In the data rows, 128 means zero.
Some points, one per row:
[139 111 180 123  92 112  91  14]
[168  99 189 106  93  97  85  27]
[115 225 116 163 115 171 124 174]
[124  97  72 120 189 127 180 209]
[ 95 255 118 184 118 167 126 180]
[ 85 255 102 177 117 182 129 166]
[107 128 192 137  94 112  84   0]
[122 117 151 121 130 118 115 101]
[ 58 255  89 182 108 199 135 138]
[114 169  53 145 175 176 180 255]
[130 151 151 148 112 113 117 142]
[ 58 255 127 255  68 239 103 152]
[165  24 187  84  93  75  93   0]
[ 83 255 100 183 121 195 131 193]
[ 77 255 138 215  87 199 116 142]
[101 174 186 163  82 135  86   9]
[157  37 171 106 128  71 114  66]
[138 104 153 130  96 120  99  28]
[132 110 130 112 134 115 144 116]
[ 78 254  99 188 121 180 127 165]
[135 157 174 126 103 110  89  65]
[150  60 100  99 167  99 152 196]
[153  89  87 103 163 105 158 192]
Then 11 other points, each followed by its number:
[ 89 255  56 189 153 199 168 255] 0
[142  13 111  81 155  97 140 113] 1
[131   3 118  82 169  78 153 106] 2
[116 160  56 164 174 162 181 255] 3
[114 251 121 178 102 174 124 183] 4
[115 255 111 199 104 165 123 190] 5
[153  14 177  91 105  85  99   0] 6
[136 100 110 112 134 127 136 116] 7
[134  88  95 113 152 108 154 194] 8
[118 126 174 148 101 119  96  12] 9
[ 99 125  95 134 131 144 145 152] 10
Which of these numbered points is nearest to each point below, looking only along the 2 directions in which the first points spread most? Its number follows each.
[120 126 160 140  92 121  96  14] > 9
[121 252 123 168 109 166 133 155] > 4
[105 161 175 148  91 138  97  56] > 9
[127 177  77 133 167 147 162 255] > 3
[ 99 250 107 169 119 191 135 175] > 5
[ 92 255  44 179 147 196 175 255] > 0
Now 11 new points, numbered from 0 again:
[142 162 132 131 133 132 129 168] 0
[114 132 116 120 126 148 133 117] 1
[139  41 127  90 145  95 133  70] 2
[130 112 181 122  88 106  92   0] 3
[149  19 113  73 149 101 130 110] 4
[143 109 148 115 127 133 131 124] 5
[ 65 255 118 221  82 218 116 154] 6
[140  84 132  97 126 104 133  92] 7
[103 222 150 168 104 160 114 138] 8
[118 150 159 146 127 127 111 109] 9
[124 114 147 105 104 140 125  54] 10
Which of these numbered points is nearest to each point below, looking only along the 2 directions in which the first points spread most? Its number follows each.
[120 166 134 119 122 124 123 131] > 1
[145  71 216 117  66  70  66   0] > 3
[ 91 255 154 202  89 193 110 151] > 6
[168  48 155  93 117  94 128  89] > 2
[161  18 165  84 123  81 112  45] > 2
[162 126 168 127 139 104 123 137] > 5
